Rotation paths and how fast each direction turns (deg/step):
Each turn is a multiple of 5 degrees from 10 to 175, or 0.
Each row of a path follows its step; steps can be skipped.
Rotation 1:
step 1: [ -5 -10  -3 -25 -13   8   4 -11 -10   1 -10   6  10  -3  -6  24   0  -3
  15   8   6 -17 -10  19  11  27  19  -8   1   1   9  -7  -5  10 -16   9
 -11  16  45   7  -4]
step 2: [ -2 -24  -1 -16   8 -20  11  15  -8  35  11  27   7  -9 -12  10   6  13
  -7  12  11 -20   8  25   6   7 -19 -13  -4   1 -16 -10 -10   8 -10   6
   9   4   7 -15  -6]
step 3: [ -6   5  -9 -25  21 -18 -11  -3   4  19  21  -3  -1   7  32   2  16   1
   6 -13  -1 -10   6  29   5   3 -31  -1  12  -3   1   3   6 -10  10  18
   5  12  -2  19  -9]
step 4: [-13 -17  13 -34   6   5   7 -13   2 -10  -4 -16   0 -10  23   6  -5 -23
  -5 -13  17 -11 -20  15  14   0  -1  16 -24  -2  -2  -1  11   7  -4   7
 -15  19  20  13  -6]
step 5: [ 10  -7   6 -23  -3   2  20   2   5  15 -11  35   0  -9  12  -4   1  -4
  -7  22   8 -33   1   8   4   6   2   1 -12  32   0   8   5  12  -4  -4
   4   3  30   1  11]
step 6: [-16   7   9  -5  11  12  -6   1  -6  15  26  25  17  -2   8   8   9  10
  19   8  -2  -4   8  20  17  35 -23 -17   7  13 -14   2  -4 -11   0   5
  11   7  17  19   3]
step 8: [ -4 -18 -12 -36 -19 -13   7   9  -3   9  -8  -1   6   5  37  11   7  -9
  -2  15  12 -18  -4  13  -5   7 -11   6   9  -3  22   5  11  18  -1  14
 -18   6  16 -10  14]
step 9: [ -7  -7 -13 -19   8   9   5  23   2  17  15  30  18 -10   6  13  -3 -10
  -8 -12  11  11  -6  34   7  11   3  -6 -17  26   5 -12  -1  -7   9   5
 -15   8  23  -1   5]
step 10: [ -3  -3  16 -32  36   2   0 -18  18  31  21  17   3 -11   4   3   5   1
  -5   4   0 -12  -9   6  14   5   3  -6   9  11  -2 -14  -9  13 -10   4
  13   2  -6  25  -9]
step 11: [-20 -12  13 -18  13   9 -16 -18   4   7   6   4  19  -1  29  -6  12  -9
  13  12   9 -31  -6   4  13   8 -28   9  -4 -23  -4  13  10  15   9  -1
  -2   0   3 -11   8]
[ -3  -3  -1   2 -10  -2  -1   5  -9  -2   1  -4   0   1   0   4  -1   3
  -1   4  -2   2   3  -7   1   8   1 -10   9   1   3  -3  -3   0  -3  -1
  -2   4   2   1   6] : 55
[-10  -7  -1   4   3   4   0   2  -3   3  -5   0  -3   2  -1  -5  -3   0
  -1  -4   2   4  -8  -1   6   2  -4  -3  -9  -1  -2  -1  -7  -6  -1  -3
  -4   5   1  -8  -3] : 145
[ 6 -8 -5  0 -4  1  2 -1  3  1 -6 -7  2 -8 10 -1  1  3  5  1  4  7  1  2
 -2 -1 -1  1 -1 -1  0 -3  3 -2  6 -3  5  9 -6  1 -1] : 85
[  5   2   5   2   2  -4  -5  -8  -1   2   0   1  -4  -5  -1   0   3  -5
  -7  -1  -2   5  -6  -2   4   3 -11  -6   2  -9   2   2   2  -1   5   5
   2   0  -4   3   3] : 95
[ 5 -1  3 -4  0  6  3  3 -4  0  5  0  6  1 -3 -9 11 -3  0  3 -1  0  1  1
  4 -3  3 -5  6  2 -5  4 -4 -6 -1  6 -2  3 -7 -2 -7] : 95
[ 3 -2 -4  1 -3 -4  4  5  6  0 -6  7  8  8  7 -4  1 -1 -3 -2 -3 -7 -1 -5
 -2  0 -7 -3  2 -5 -7 -1 -1  0  2 -5  0 -3 -1 -2  4] : 125
